One vector is turned by the same rotation once a tick. Each row is the vector after some number of ticks, and that number follows the row.
The counts run from 0 to 185.
[-1.009 2.712 -1.287 0.385 -0.736 0.837 -1.063 -1.122 0.408 -0.736 -1.501 0.307 1.955 0.653 1.594 -1.165 5.309 -5.778 0.954 -1.196 1.098 1.651 1.150 -0.109 -3.441 4.329 4.253 -0.938 4.272 -1.595 0.280 -1.431 -0.943 3.196 -0.544 -1.756 1.553 -2.378] -> 147
[-0.851 -0.845 -0.419 1.024 -2.034 -0.002 -3.391 -2.157 2.923 -4.716 -0.383 -0.108 -2.726 -0.497 0.772 1.035 3.709 -2.837 -2.085 0.476 1.462 0.518 1.173 -1.998 3.832 -4.578 -1.420 0.859 -0.780 -1.143 -1.325 -1.255 -2.603 0.437 2.771 0.926 5.677 -1.658] -> 30
[-1.184 1.654 -0.544 1.445 0.156 -0.832 -0.724 -0.826 1.633 0.781 -3.447 0.771 2.900 3.183 1.804 -1.275 6.880 -3.551 1.449 -0.004 2.547 -0.114 0.039 -0.151 -1.423 3.199 4.367 -1.273 0.983 -1.928 -0.597 -0.030 -1.384 4.402 -0.180 -0.547 3.117 -2.080] -> 146
[-1.942 -3.023 -0.049 -3.650 -1.711 0.622 0.540 -0.225 -1.473 -0.917 1.516 -4.370 -2.445 4.305 0.048 -0.982 -0.379 3.481 0.953 0.803 0.148 -0.103 -1.935 -2.289 0.016 -4.919 1.018 0.946 0.246 -3.361 -0.782 1.536 -0.870 0.171 0.132 4.530 2.294 -5.442] -> 38
[-0.481 -1.531 -4.700 -5.680 -0.921 -0.727 4.159 -2.965 -4.918 -1.393 -0.186 -0.341 -1.637 -1.630 -3.106 0.575 -0.909 -1.278 -0.700 0.217 -4.163 0.504 0.557 2.138 1.680 -0.994 -1.966 0.484 1.253 0.113 4.480 -2.914 0.473 -0.855 -1.817 0.164 0.148 -2.780] -> 79
[0.525 0.891 1.337 -2.538 2.416 -1.716 -2.361 1.256 2.106 -2.236 0.739 0.317 -1.016 0.494 -1.777 3.128 0.107 1.260 1.980 0.560 2.345 -3.406 -3.216 2.164 5.328 -0.332 -1.508 -1.052 -3.303 -4.981 2.936 0.726 -0.243 -3.941 2.211 0.129 2.320 -0.050] -> 100
[-0.832 -1.311 -0.363 -3.603 -1.327 1.998 0.410 -0.501 -1.825 -3.392 3.147 -3.773 -2.365 1.167 -0.243 -0.243 -0.843 0.593 -0.195 -1.357 0.338 -0.906 -0.769 -2.346 -0.568 -5.480 -0.807 1.406 2.685 -2.523 -1.527 1.902 -0.042 -0.967 -0.653 3.766 3.941 -4.920] -> 37
[-1.566 3.141 -0.016 -1.130 3.374 1.075 0.875 4.366 1.564 3.917 -3.113 -3.108 1.158 4.211 0.790 -1.718 2.129 -1.804 1.317 -0.174 0.716 -0.061 4.249 -0.495 -4.167 1.471 1.308 2.239 1.588 -1.738 -1.372 -1.562 1.045 2.645 -0.013 0.547 1.336 2.250] -> 52
[-2.691 4.370 2.479 -1.512 2.165 1.561 -1.961 -0.887 1.850 1.355 -1.144 0.549 1.077 1.305 2.725 -1.386 3.353 -2.167 2.920 -3.298 0.127 -2.814 0.091 1.450 -1.174 3.466 -1.700 -0.082 2.836 -1.726 0.501 -3.293 2.889 1.468 -0.757 -2.904 -2.352 -3.106] -> 15
[0.013 -2.643 1.087 -1.544 2.134 2.530 -2.881 -1.739 -1.326 -0.038 1.583 -2.472 -0.083 1.024 -3.516 1.588 4.559 1.622 4.185 -0.401 0.473 -1.698 -3.406 1.608 3.619 3.121 -0.807 1.383 -0.960 -1.807 1.410 0.772 -2.764 3.493 1.277 -2.417 4.554 -1.621] -> 26
[-4.776 -1.267 3.341 -2.197 0.165 1.034 -5.292 0.605 2.535 0.322 -1.929 0.405 -1.043 1.049 2.258 1.841 2.609 -1.928 -0.400 0.442 -1.573 -2.665 -0.774 -1.270 1.448 0.189 4.131 -1.208 4.584 -1.313 2.079 -0.173 1.438 0.965 -0.071 -2.634 0.997 -4.818] -> 109
[1.204 2.382 -2.980 -4.095 0.581 2.263 -2.029 -0.219 -0.120 -3.643 0.639 0.567 -1.937 -0.745 2.149 -1.785 3.617 -3.905 0.925 -1.336 1.826 -3.952 -0.953 2.669 -1.174 -0.637 -4.679 0.204 2.645 -4.168 0.136 -1.280 2.854 -0.749 -1.480 -0.977 -0.156 -0.165] -> 17
[1.353 2.786 0.097 -2.269 4.600 -0.512 -0.436 -1.945 0.495 -0.555 -0.723 -3.373 -0.240 2.093 1.158 -1.029 4.884 0.942 -1.688 1.537 -0.619 -2.088 0.168 -3.442 2.225 -2.516 -3.489 0.140 -2.397 1.338 -4.351 -1.565 0.869 0.448 1.477 3.480 1.528 -5.133] -> 163
[-1.116 -0.269 -0.446 -0.211 1.861 1.960 2.022 -3.124 -1.035 0.118 -1.788 -5.472 -0.969 -0.052 -3.348 0.614 2.044 3.917 0.009 0.409 0.656 1.416 0.317 0.370 1.192 3.332 1.105 -0.296 -4.126 -0.399 1.520 -2.525 -4.494 3.741 -3.284 0.678 4.331 -3.320] -> 158
[-1.726 -2.233 -0.871 -2.386 -0.961 -2.986 2.136 0.759 0.215 1.512 -2.103 -1.650 -1.228 5.188 -0.297 -2.126 0.208 2.576 5.049 -1.876 1.234 -1.906 1.305 2.792 -2.037 -1.252 -1.633 -1.058 1.080 -5.132 2.449 0.912 1.162 2.671 -0.966 3.381 -0.304 2.143] -> 133
[-4.092 -0.312 -0.375 -0.637 -1.619 5.432 -1.357 -1.844 -1.010 -0.065 -0.206 0.173 -0.893 2.387 0.029 0.307 2.434 -3.356 -0.379 -0.379 -1.000 -0.598 -0.299 -1.666 -2.240 -0.385 3.754 2.235 4.149 -0.074 -1.382 -2.537 -0.578 4.600 -1.080 -2.315 3.331 -5.583] -> 34
[0.671 5.462 1.871 2.241 3.030 0.476 0.331 -1.096 4.042 -1.853 -2.530 -0.784 -0.346 -1.598 1.559 0.898 0.740 0.703 -0.571 -2.104 3.808 -2.687 2.614 -0.158 -1.099 -0.010 -5.742 -2.019 -1.773 -3.030 -0.851 -0.828 0.683 -0.528 -2.665 2.820 3.526 -0.623] -> 12
[1.497 4.691 -2.455 0.535 5.207 2.342 2.941 -0.393 0.689 0.455 0.264 1.520 -0.682 -1.285 -2.734 2.124 0.466 -0.448 -1.322 -1.942 -1.242 -3.473 1.081 1.242 -0.105 -2.035 -4.179 0.492 -1.873 0.658 -2.172 -0.696 1.550 -0.719 -1.933 1.532 4.751 -4.055] -> 87
[-3.283 -2.212 1.202 -4.146 -3.208 -1.158 1.221 -0.452 -1.387 1.924 0.880 -3.724 -1.633 4.634 0.016 -0.989 0.043 2.252 3.094 1.559 0.015 1.154 0.705 -1.504 0.180 -2.372 2.477 1.438 0.201 -2.952 0.248 -1.594 -1.039 1.333 1.883 3.535 -0.951 -4.487] -> 39
[-1.541 -2.252 -1.119 -5.041 -2.883 -2.278 0.243 -4.562 -2.009 -0.911 -1.535 -2.989 0.585 1.916 1.786 -2.158 2.876 -0.750 1.687 0.329 0.609 3.343 -1.762 0.066 2.788 0.875 4.500 -1.603 1.096 -2.270 3.529 -2.225 0.095 -0.122 -1.592 -0.824 -0.418 -3.862] -> 153
[-0.285 0.419 2.386 1.638 -0.227 0.548 -3.054 -0.950 1.977 -3.432 -0.755 -0.907 -0.016 1.470 1.169 2.148 4.129 -1.620 0.181 2.358 1.954 0.817 1.253 -3.579 2.762 -3.248 -0.047 1.078 -1.486 -1.559 -3.392 0.516 -2.601 2.524 3.061 2.140 5.227 -3.443] -> 31
[-2.203 -0.602 -1.870 -5.723 1.053 -2.154 -0.019 0.824 -1.793 0.281 -2.728 -1.412 2.326 5.638 1.280 -1.373 0.339 -2.686 1.918 -0.037 -0.631 -0.606 -1.523 3.342 0.733 3.281 2.139 0.952 1.540 -3.567 3.633 -1.197 1.865 -0.621 1.747 -2.138 -2.139 3.529] -> 59
[-0.602 2.368 0.540 -3.453 0.767 1.455 -0.851 1.325 0.287 -1.911 2.194 0.876 -2.710 -1.640 -2.768 2.746 -2.852 -1.623 1.871 -1.552 0.861 -0.406 -0.097 3.616 1.326 2.365 -0.829 1.232 0.383 -5.076 5.459 -1.725 0.470 -4.854 0.504 -2.361 -0.442 -0.298] -> 98
[0.870 3.063 -2.522 -1.739 2.739 0.218 0.799 0.058 -1.977 -2.026 0.427 0.853 -2.417 0.775 1.161 -0.719 -1.208 -3.125 0.733 -2.157 -2.768 -4.742 0.777 0.220 -3.944 -1.839 -4.445 0.294 4.679 -3.906 -1.297 -1.282 3.478 1.926 1.609 1.313 -1.430 -0.334] -> 130
[-0.622 0.664 3.171 -1.578 2.467 -0.842 -2.734 1.453 1.207 3.745 -0.526 -0.634 1.930 0.865 -1.160 1.309 3.376 -0.788 4.573 2.223 2.558 0.788 0.034 0.717 5.623 1.154 2.546 0.567 -3.519 -2.984 2.168 -1.304 -0.614 -0.706 2.580 -2.956 1.778 1.342] -> 102
[-1.677 1.673 -1.613 -6.183 0.170 2.537 1.018 -1.192 -3.247 -1.066 1.147 -1.778 -0.060 1.846 0.100 -0.867 -0.926 -3.028 1.934 -0.960 -0.474 -0.240 -0.105 2.745 2.591 0.068 -3.845 4.736 -0.266 -1.689 1.951 -4.163 2.572 -2.375 1.970 -2.267 -2.497 2.339] -> 173
[1.318 3.784 -1.453 -0.048 4.944 -0.571 0.247 -0.888 1.875 0.567 -0.160 -2.333 -0.796 2.218 3.190 -0.623 -1.054 -1.619 -1.887 -3.257 -0.600 -1.395 1.965 -2.318 2.317 -4.335 -2.023 1.994 -1.417 -1.681 -2.096 -1.767 2.371 -3.304 3.719 2.618 2.626 0.340] -> 49
[1.095 1.052 1.817 -0.038 0.435 3.001 -1.949 -4.453 -1.967 -6.010 2.099 -0.627 1.434 -1.626 -0.564 1.939 -0.245 -2.907 2.129 0.168 2.514 -0.730 -4.342 1.280 1.835 1.034 -2.766 1.718 -2.104 -3.868 0.819 -0.153 -1.598 -0.060 2.142 -1.983 2.929 -0.670] -> 24
[-0.081 0.172 3.106 -2.362 2.574 -1.668 -2.445 1.851 2.339 1.129 -0.355 -1.058 1.018 1.237 -2.151 2.267 2.973 1.200 3.931 2.299 2.083 -1.660 -1.870 0.637 5.786 0.898 0.909 -0.452 -4.037 -4.202 2.338 1.030 -0.766 -1.929 3.808 -0.170 1.337 0.454] -> 101
[-4.854 1.744 2.824 -4.642 -0.518 2.061 1.441 0.198 -1.298 0.789 -1.085 -1.800 0.488 6.207 0.596 -0.684 -0.336 2.177 2.131 0.202 -0.632 -2.645 -2.143 2.592 -0.061 2.544 -2.956 2.381 -1.378 -2.167 0.473 -2.224 1.639 0.001 0.272 1.060 -3.400 -3.516] -> 171
[-0.367 2.435 -3.091 -2.004 3.078 -0.031 0.669 -1.404 0.720 3.875 -3.782 -1.002 -2.355 -1.513 -0.661 -1.922 3.414 0.089 1.606 -0.991 -0.670 0.023 4.643 0.778 1.589 1.038 -1.989 -1.258 -1.995 -1.151 2.285 -6.278 1.454 3.096 -2.000 -2.498 0.835 1.950] -> 9
[-2.605 5.545 -1.983 0.659 1.289 0.348 3.470 -2.433 -1.020 1.362 -2.160 3.236 0.687 -2.291 -1.634 1.775 0.042 -2.857 -0.241 0.274 -3.020 0.273 3.485 0.108 1.628 1.078 -1.480 1.749 -3.094 1.428 0.088 -6.654 -0.083 1.335 0.930 -1.741 0.441 -3.567] -> 85
[0.937 0.714 -3.787 0.148 1.901 -3.608 -2.091 -2.008 4.045 -2.510 -1.917 0.255 -3.759 -0.818 0.397 0.343 3.250 -2.954 0.776 -5.260 -0.519 -0.235 2.121 0.932 1.814 1.525 -1.316 -0.229 2.245 -2.249 3.040 -1.058 -0.860 -0.660 4.320 -1.683 2.976 1.966] -> 142
[1.273 2.464 -1.722 2.185 2.274 -0.932 2.067 -4.002 -1.152 -4.025 -0.909 1.112 1.193 0.774 -0.271 1.457 -2.387 -2.205 1.543 -1.446 2.078 -2.743 -2.772 2.349 -0.495 0.274 -1.986 0.372 -2.876 -6.446 0.366 -0.775 -0.800 1.431 2.300 0.524 1.689 3.322] -> 137
[1.387 0.053 2.492 -3.581 -0.767 0.262 -1.150 3.024 0.211 -3.172 1.127 -3.432 -0.604 0.927 0.439 -1.371 3.921 1.037 5.158 1.126 4.772 -1.400 1.597 2.630 -0.498 1.058 -4.670 -0.371 1.401 -4.822 1.422 1.667 -0.046 0.790 -0.725 3.408 0.763 0.425] -> 19
[-1.394 -1.283 -1.346 -1.327 3.181 0.000 -0.944 -1.894 -2.577 4.801 -1.922 -2.311 -2.917 -0.684 -1.383 0.309 0.369 0.104 1.707 0.189 -4.876 -0.212 5.170 -1.978 2.748 -1.967 -0.090 1.168 0.786 0.461 1.853 -4.839 1.090 4.309 2.172 -2.625 1.319 1.037] -> 122
[-2.406 0.544 -1.875 -1.613 -1.700 4.977 -1.227 -0.692 -2.301 -2.781 1.906 -0.648 -3.454 0.258 -0.295 -0.208 0.331 -4.314 -1.033 -0.378 -2.565 0.128 0.666 -1.840 -3.314 -0.756 1.289 3.192 4.832 -1.244 -0.027 -2.296 -0.822 2.660 0.282 -1.236 2.063 -5.291] -> 35
[1.032 2.405 -2.141 -0.575 5.578 -0.852 1.291 0.984 1.571 1.739 -2.162 -2.755 1.125 4.536 2.506 -1.089 0.936 -0.416 -0.401 -1.265 0.799 -3.110 0.822 -2.302 0.784 -3.362 -1.395 1.660 -2.547 -2.187 -4.703 -0.328 1.617 -0.047 2.595 3.155 2.842 1.396] -> 50
[-5.359 2.330 1.117 -0.263 0.994 1.839 -0.774 -0.933 3.797 -1.093 -3.322 1.648 0.252 2.437 -0.295 2.715 -0.327 -2.969 -0.802 -2.422 -0.485 -0.838 0.325 2.352 3.007 2.431 -1.282 3.672 -1.006 -0.863 1.245 -3.402 -1.100 -0.432 4.113 -3.888 2.784 1.983] -> 179
